<91>: [ -9.0  29.0  45.0  37.5  73.4  -3.9 -37.3 -11.9  10.5]
<124>: [29.0 29.0 46.7 37.5 73.4 35.1 91.6 46.6 88.3]
<64>: [ 25.6 -23.3  25.6 -13.6   9.5  11.3  -2.5   9.5  11.3]
<120>: [ -9.0  29.0  45.0  37.5  73.4  35.1  -9.0  46.6 -20.2]
miss <120>: [ -9.0  73.4  46.6  45.0  -9.0  37.5  35.1 -20.2]	[29.0]
again <120>: 	[-9.0]
asked: [29.0 29.0 46.7 37.5 73.4 35.1 91.6 46.6 88.3]	<124>
again <124>: 	[29.0]
asked: [ -9.0  29.0  45.0  37.5  73.4  35.1  -9.0  46.6 -20.2]	<120>
asked: [ -9.0  29.0  45.0  37.5  73.4  -3.9 -37.3 -11.9  10.5]	<91>
miss <124>: [29.0 37.5 73.4 46.7 35.1 88.3 29.0 91.6]	[46.6]

<104>: [-28.3  -1.9  -0.4 -10.9   5.4  13.2   8.5   3.1  -9.5   3.7]
<143>: [ 83.3  10.9 -14.3  38.2 -22.9   3.0  38.1 -12.2  14.6 -21.7]
<89>: [ 93.0  18.7 -19.3  62.3 -41.7 -63.4  55.4  55.3   0.6  17.3]
<50>: [ 50.9   4.1  -6.7   8.9  -4.4   4.5 -28.6  -2.1  14.9  -3.1]
<3>: [ 93.0  18.7 -19.3  -6.6 -41.7 -18.6 -28.7 -19.0   7.8 -39.2]
where: [-6.7]	<50>, 2
miss <143>: [ 14.6 -22.9 -21.7  83.3 -14.3   3.0  10.9 -12.2  38.1]	[38.2]
miss <89>: [-41.7  62.3  55.3   0.6 -63.4  18.7  93.0  17.3 -19.3]	[55.4]

<146>: [-24.1   3.5  18.6  -5.8  18.6]
<155>: [ 44.4  33.4 -48.6  44.4  25.0]
<133>: [ 31.1  34.1 -51.3  66.6  43.0]
<96>: [ 21.1  59.9 -39.4  46.3  -8.3]
<157>: [ -0.8  40.8 -30.3  73.2  39.1]
<153>: [-24.1   3.5  18.6 -22.2   7.7]
<22>: [-8.2  3.5 18.6 67.5 42.3]
where: [-8.3]	<96>, 4
again <146>: 	[18.6]
again <155>: 	[44.4]

<182>: [  9.9  29.0  26.3  38.3  15.0 -16.8  21.2  20.9  18.3  11.1  20.8  43.6
  11.9  10.9  -6.0 -31.7 -14.1  20.6   8.8  21.2 -19.3 -10.2  45.1 -13.5
  -4.1  13.5  21.4]
<184>: [ -7.2  71.2  67.1  52.0   0.4 -21.9  -9.6  58.0 -25.2  52.6 -58.5  28.3
  54.9 -30.5 -35.2 -51.1 -19.8  -9.4  52.2  29.5 -34.0 -35.6  61.3 -18.3
 -26.0   4.0 -18.9]
<57>: [-31.2 -17.1 -35.3  16.3 -32.5  29.3  62.6 -55.0  66.2 -33.6  36.0  41.4
 -46.8  18.0  -0.9 -10.1  35.0  62.4 -41.7  72.6  33.1  51.8  12.5  28.1
 -16.0 -26.2  68.1]
<24>: [-58.1  15.6  -9.5  47.4 -58.1  16.2  82.8 -46.4  76.2 -11.3   1.7  62.9
 -37.6  -8.5 -53.8 -24.3  23.2  82.3 -25.9  99.7  10.7  36.8  48.1 -58.0
 -60.3 -46.8  83.1]
<31>: [ -3.6 -20.6 -28.8  -9.5  -3.6  35.2   8.6 -27.5  14.8 -24.7  42.0   3.6
 -18.3  20.1  43.7  -9.6  38.4   9.4 -22.4  36.8  42.6  43.0  -8.7  44.7
  25.6  -1.1  12.9]
<72>: [ 30.0 -10.3 -11.3  36.2  33.1 -23.3  68.5 -16.5  78.6 -31.9  14.5  76.2
 -37.0  58.6  12.0 -13.5 -19.8  66.4 -39.2  12.3 -17.0   9.5  11.6 -23.3
  10.2  24.9  79.1]
<126>: [  1.8  -7.7 -13.2  -4.8   3.2  27.0  -3.7  -9.4  -0.1 -11.8  28.0   1.0
  -2.3  13.7  40.3  26.0  29.6  -2.8  -7.9  28.4  32.3  29.2  -2.3  37.6
  25.9   4.9  -1.4]
<174>: [-52.5  17.4  -5.0  37.4 -52.1  21.1  58.9 -34.9  51.9  -4.5   2.0  45.0
 -23.6 -13.5 -39.7 -25.5  27.3  59.0 -15.0  90.1  16.1  33.7  42.3  16.2
 -47.6 -40.9  57.7]
<154>: [-29.0  -2.7 -18.9  19.6 -29.0  24.1  46.5 -36.3  46.6 -18.4  21.6  34.7
 -28.3   7.4  -4.6 -16.8  29.2  46.5 -24.6  66.6  25.3  38.9  19.5  24.3
 -16.6 -22.5  49.1]
miss <126>: [ -9.4   1.0  -3.7   1.8 -11.8  -2.3   3.2  -7.9 -13.2  13.7  28.4  -2.8
  29.6  -1.4  29.2  -7.7  27.0  -0.1  -2.3   4.9  -4.8  26.0  32.3  37.6
  40.3  28.0]	[25.9]
miss <182>: [ 26.3   9.9 -16.8  20.8  11.1 -13.5 -19.3  45.1  21.2  -4.1  21.4  43.6
 -14.1   8.8  13.5  38.3  20.6  21.2  10.9 -31.7  18.3  15.0 -10.2  11.9
  -6.0  29.0]	[20.9]
where: [45.0]	<174>, 11
miss <182>: [ 26.3  20.9 -14.1  -4.1  13.5  20.6  21.2  15.0  20.8 -31.7  11.9   8.8
 -19.3  43.6 -13.5 -16.8  18.3  21.4  38.3  -6.0  45.1   9.9 -10.2  29.0
  21.2  11.1]	[10.9]

<2>: [ 30.6  27.1 -21.8 -36.7 -47.8 -31.3 -42.9 -27.5 -24.8   9.1 -39.5 -29.7
 -31.6 -49.6 -27.4  43.8  13.4  26.2  19.4]
<47>: [-16.7 -22.9 -76.8 -69.4  -0.5 -25.4 -16.8  10.0  11.1   7.0 -19.6 -21.0
   8.4   3.2 -80.1  37.3  20.8  33.5  21.7]
<65>: [ 66.5  77.5  48.3  -1.9  77.5 -28.7  30.4   0.3  77.5 -18.7  26.4  33.8
  13.0 -31.8  37.7  21.1  32.6   9.3 -16.0]
<115>: [ 26.8  11.1  35.9  39.1  -6.0  25.4  52.1 -14.5 -16.3 -50.5  54.3  64.8
  -6.9 -15.3  27.0 -21.5 -13.9 -37.5 -56.6]
<88>: [ 44.5  45.9  -7.6 -42.1 -61.1 -46.2  -7.4  -7.5  -2.7  -5.5  -8.8   1.1
   2.6 -48.7 -17.9  55.0  41.9  36.1  -7.3]
<80>: [ 40.4  46.0  13.1 -24.3 -49.0 -32.7 -24.3 -19.0 -16.4  11.9 -23.5 -16.2
 -15.4 -46.7   8.9  13.0  22.7  22.9  17.0]
<114>: [-42.6 -14.0   6.2 -14.8  25.8 -20.7  -5.4  47.9  48.1  89.8 -11.2 -28.0
  44.0  43.4  22.0 -11.3  18.4  30.6  81.5]
<19>: [-30.9 -27.1 -48.2 -49.7   8.6 -33.4   5.8  33.3  35.2  19.7  -1.5 -12.1
  39.0  23.7 -46.9  34.5  47.4  45.1  26.8]
<73>: [-33.4 -10.8  30.5  11.2  36.4  -7.5  23.7  44.8  43.7  25.2  19.1   4.0
  45.3  52.9  36.9 -36.1   9.5   4.5  13.8]
<54>: [-35.3 -21.7   8.2  -3.0  18.9  -8.7 -38.3  21.2  21.3  67.1 -38.8 -47.1
   7.3  27.5  20.1 -18.6  -9.8  14.4  65.2]
<48>: [  9.7  36.5  14.7 -34.8 -34.4 -55.0  20.5  40.1  43.8   8.5  12.3   9.9
  54.1  -4.2  10.6  50.2  79.7  68.8  16.8]
miss <88>: [ -7.6  -7.3  -7.5  44.5   2.6 -46.2  55.0  36.1 -42.1  -5.5  41.9  -8.8
 -61.1   1.1  45.9 -48.7  -2.7 -17.9]	[-7.4]
miss <114>: [-42.6  18.4  25.8  81.5  -5.4 -28.0  89.8  47.9 -20.7  43.4  48.1  22.0
 -11.2 -14.0 -11.3 -14.8  30.6   6.2]	[44.0]
miss <80>: [-16.4  22.9   8.9 -19.0 -32.7  13.0 -23.5 -49.0 -24.3 -15.4  46.0  11.9
 -24.3 -16.2  40.4 -46.7  17.0  22.7]	[13.1]
again <65>: 	[77.5]

<169>: [-72.5 -28.6 -22.3 -37.1  24.9 -28.1]
<11>: [45.1 31.2  9.5 45.1  5.0 45.1]
<128>: [-84.6   4.2   4.7 -15.8  59.4  -1.1]
<39>: [-2.7 63.2 75.0 17.2 38.6 63.1]
<55>: [-67.7  32.6  24.1  33.3  67.4  40.8]
<42>: [-43.7 -75.8 -62.6 -22.2 -22.2 -63.2]
<13>: [ 22.7 -88.6 -86.1 -55.1 -61.7 -51.9]
again <11>: 	[45.1]
where: [31.2]	<11>, 1
miss <39>: [75.0 63.1 -2.7 17.2 38.6]	[63.2]
where: [-37.1]	<169>, 3
again <42>: 	[-22.2]

<87>: [-13.8  14.7  44.9  -3.4   3.1 -18.3 -15.3  22.8   3.0  16.7 -30.7  -3.7
  -0.9 -23.4  16.7   0.0 -37.7 -31.6  10.7 -24.0   4.0  -3.0 -22.1  19.7
 -25.0  10.0]
<62>: [ -8.5  11.6  26.6  -8.9  -0.1 -10.2  -7.1  12.0   3.5   0.0 -22.3   0.0
  -5.4 -11.7  11.4  -6.0 -18.3 -18.5   2.9   1.0   0.8  11.0   0.0  18.5
 -10.1   0.0]
<131>: [  0.0   0.0 -44.4 -14.6  -7.8  20.1  22.2 -24.2   0.1 -41.8  19.2 -10.9
 -12.1  30.2 -12.0  73.4  47.8   0.1   0.0  64.8   3.8   0.0 -22.7  19.5
 -25.5  10.5]
<103>: [ -8.7  12.0  26.3  -8.7   0.4 -10.4  -7.1  12.6   3.3   1.5 -22.5  -8.1
  -5.7 -12.0  11.2  -6.0 -18.9 -18.5   3.2   0.4   0.9  11.2  -8.7 -19.0
 -10.1  10.8]
<18>: [  3.2  -6.7  -7.8   9.0   1.9   0.0   0.0  -2.9  -2.1   8.9  10.4   8.5
   6.7   0.0  -4.7 -12.9   1.6   5.7   2.4 -15.6   1.6 -16.6  -2.8 -13.4
  -2.4  -8.6]
<137>: [  0.0   0.0 -44.4 -14.6  -7.8  20.1  22.2 -24.2   0.1 -41.8  19.2 -10.9
 -12.1  30.2 -12.0  73.4  47.8  30.9   0.0  64.8  -7.9   0.0  35.3   1.7
  38.8   3.7]
where: [3.1]	<87>, 4
miss <87>: [ 10.0   4.0  22.8 -30.7  16.7 -31.6 -15.3  -3.7 -22.1   3.0 -24.0 -25.0
   0.0  -0.9  16.7 -23.4 -18.3  -3.4 -13.8 -37.7  19.7  44.9  -3.0  10.7
   3.1]	[14.7]
miss <103>: [ 10.8   1.5   0.4  -8.7  -5.7  12.6 -19.0  -6.0   3.3   0.9  -8.7  12.0
 -10.1  11.2 -10.4   0.4 -12.0 -18.5  -7.1 -22.5  26.3   3.2  11.2  -8.1
  -8.7]	[-18.9]

<171>: [ -9.3 -15.5  57.3   3.0  -9.4 -13.4  74.0   4.2   2.7  51.8  25.3  19.7
  38.7 -45.1   1.0  37.9  24.5]
<34>: [-54.3 -53.5  -8.8  18.7   6.6  11.5 -33.7 -69.9 -14.5 -67.3   3.9 -24.5
 -52.7  20.3 -40.6 -12.8  19.5]
<130>: [ -9.3 -15.5  57.3   3.0  -9.4 -13.4  74.0   4.2   2.7  51.8  25.3  19.7
 -29.2  11.6 -44.6 -39.2  31.1]
<78>: [ 25.4 -15.5  57.3   3.0  -9.4 -13.4  74.0   4.2   2.7  51.8  25.3  19.7
  38.7  54.5  37.4   9.4  -3.2]
<71>: [-13.4 -14.6 -56.3  43.5   9.4  24.2 -15.0 -18.8  27.3 -12.6  30.1  18.7
 -11.2  53.1  26.6  29.3 -40.9]
<60>: [27.3 27.1 47.5 22.3  2.1 14.4 47.1 33.4 36.3 45.9 15.6 27.3 35.5 20.8
 44.6 33.2  5.7]
<66>: [-26.1 -36.7  52.7 -46.9 -25.3 -54.5  65.6  -1.8 -47.7  48.6   6.6  -0.5
  38.0  24.3  10.1 -32.1  -1.7]
<35>: [-25.8 -15.5 -44.7  -3.2  -9.4 -13.4  74.0   4.2  -3.2 -31.8  25.3  19.7
  38.7   4.2  37.4   9.4  -3.2]
where: [-40.9]	<71>, 16
where: [-44.6]	<130>, 14
asked: [-26.1 -36.7  52.7 -46.9 -25.3 -54.5  65.6  -1.8 -47.7  48.6   6.6  -0.5
  38.0  24.3  10.1 -32.1  -1.7]	<66>
miss <78>: [ 38.7  25.4  37.4  19.7 -13.4   9.4  74.0  25.3   2.7  -9.4  54.5 -15.5
  51.8   3.0  57.3   4.2]	[-3.2]
miss <171>: [-15.5  -9.4  24.5  25.3  19.7   2.7  51.8   4.2 -13.4  57.3  74.0  37.9
   1.0 -45.1  38.7   3.0]	[-9.3]
asked: [-54.3 -53.5  -8.8  18.7   6.6  11.5 -33.7 -69.9 -14.5 -67.3   3.9 -24.5
 -52.7  20.3 -40.6 -12.8  19.5]	<34>

